Turns, then the turns between two rows, first turn first; the first pair answered:
S:
[-25  26 -37  58 -35  -2 -10 -12  -2  31  13   6   2  -1  11   2 -29  38
  25 -14 -20 -42]  ->  [-20  13 -47  21 -39   3  -4 -12   4  20  10  23  -7  21  -1   0  -2  30
   0 -22 -62 -45]
[  6  29 -11  50 -61 -21  29 -11 -20  51  -1  -1 -59  16   7   9   3  40
   5 -32  -8  -1]  ->  [  9  27 -10  44 -60 -20  31 -15 -17  41   5  10 -58  34   0   7  10  36
  -8 -36 -31  -2]
[  8  -7 -12 -54  20  -1  31  -8 -22 -16 -16 -21   2  24   6 -11  13 -18
   4  24 -26  -9]  ->  [  6  -6   2 -26  25  -5  19  -8 -30   4 -15 -41   2  -3  32 -12   7 -13
  30  40  18  -7]
G:
[ 13 -33   5 -55   8 -16  14  -4   0  -7 -40  26 -13  14  28  -3  26 -16
  20   8 -53   3]  ->  [ 23 -23  -1 -42   1  18 -20 -17  20 -39  -8  30  48  15  -1  13 -22 -20
 -35   1 -24   4]
[  6  -1  14   7   6  -2   3   5  27 -23   9  -1   9  19 -34   3  -1 -17
 -72 -23  39  -1]  ->  [-33  33   6  47  19   7  38  36  10 -10 -20 -10  -8   1 -11 -15 -38  -9
  12 -22  27 -16]
[ 38   6 -22  -3  -5  33   2  -6  15 -18 -23  18  17  20  22  26 -16 -20
  -8  47 -15 -34]  ->  [ 31   7 -21   2   1  29  14   1  16  -8 -41  15 -11  15  36  17 -10 -18
  21  59 -19 -31]
W:
[-61  31  44  -8  19  14 -42  14   0 -12  68 -39  46 -31 -28 -16  17 -15
  -9 -31  44  78]  ->  [-64  28  43 -54  30   8 -35  20  -2 -20  53 -30  45 -37 -12 -33  38 -32
  16 -15  16  67]
[-42   8  -8  -6  28   2  37  23  -4   1 -26  -3 -26   9  37 -28  13   3
  50  10 -34  -4]  ->  [-37  16  -8  35  18   6  38  22  -2   9 -29  -4 -26  19  33 -10 -13  19
  46   1 -21 -13]
[  5 -26  12   0   4 -16 -25  -8 -23  13  22 -14  -2 -27  23   2  19  -5
  -9  24  42  18]  ->  [  8 -29  11 -10  11 -18 -16  -8 -22  10  16 -14  -6 -28  27   0  22 -10
  -3  34  37  14]
Now pairs of rows:
Each pair is 2 to 4 turns apart.
[ 65 -31 -60 -46   4  10  27 -42  23 -35 -70  50  -7   2  64   4  -7 -28
  27  25 -48 -53]  ->  [ 54  -7 -66 -18  -1  36  25 -33  30 -48 -65  52  23  -2  59  10 -53 -21
  33  18 -43 -60]  G G
[ 11 -10  12 -13 -29 -24  -1 -27  19  -5  12  32 -27  25 -67  -8  32  28
 -52 -53 -21  45]  ->  [-42  37   6  32  -4  -7  45  10  -2   3 -20  17 -45   5 -29 -20 -18  38
  67 -49 -38  13]  W G G W
[-80  37  45  26  11 -14 -17  29 -27  24  83 -16   4 -35 -42 -58  15 -15
  51 -42   8  55]  ->  [-57   2  45 -29   4 -38 -24  10 -27  23  93  -1   2 -29 -52 -60  72 -26
  10 -29  -6  67]  W G
[ 54 -33  -4 -82   9  -4  -5 -19  12 -30 -15  30  51   1  21  14  40 -26
 -44  29 -41 -28]  ->  [ 60 -42   2 -73   1 -19  -3 -25  19 -14 -14  29  31   9  12  20  47 -19
 -62  30 -38 -25]  G W G G
[ 10 -22  14  66 -14 -28  15  -1 -37  38 -11 -18 -73  17  10  11  46   5
   2   5  -2  30]  ->  [ -5 -16   4  68 -11 -23  31  11 -37  35 -24 -15 -74  20  17   3  33   3
  34   7 -22  18]  G S G G
[ 42 -62  31 -57   9 -44  -4 -14  -4  24   9  -2 -42  -2   7  -7  88 -18
 -21   8  10  23]  ->  [ 34 -14   6 -45   0  34 -30 -20  26 -43  36  25  58  11 -40  14 -10 -36
 -80 -13 -10   2]  G S
[ 10  10 -31   5 -46  -7 -16 -10  18  30  27 -19  12  39 -31   9 -20   8
 -51 -10  -5   2]  ->  [-21  29 -30  33 -39  -3  -2  11   9  37  30 -30  -2  24 -27  -4 -37  11
  -6 -16   4   5]  G W
[ 15   6 -24 -50   1  34  17 -10   9 -39 -21  25  29  29  -8  -7 -23 -12
 -17  15 -65 -28]  ->  [ 12  -9 -22 -64   2  11  26 -10   0 -28 -26  25   0  32   0 -18   8 -14
   2  13 -69 -30]  G G
[ 29 -18  33  20   3 -59  11   1 -25  74 -27 -12 -70 -17  10   5  28   9
  30  23  58  22]  ->  [ 44 -22  18 -89  25 -33   2 -13 -17  13 -26  19  -1 -36  21 -14  41 -43
   6  55  11   5]  G W W W
[ 23  13  -2  16   8 -36  29  20 -28  43 -56   6 -54   2  23  15  38  13
  33   4   0  -4]  ->  [ 10  31  -7   4  17 -21  32  23 -33  35 -58   8 -40 -15  34   2  26   3
  50   3 -14 -12]  G W G G
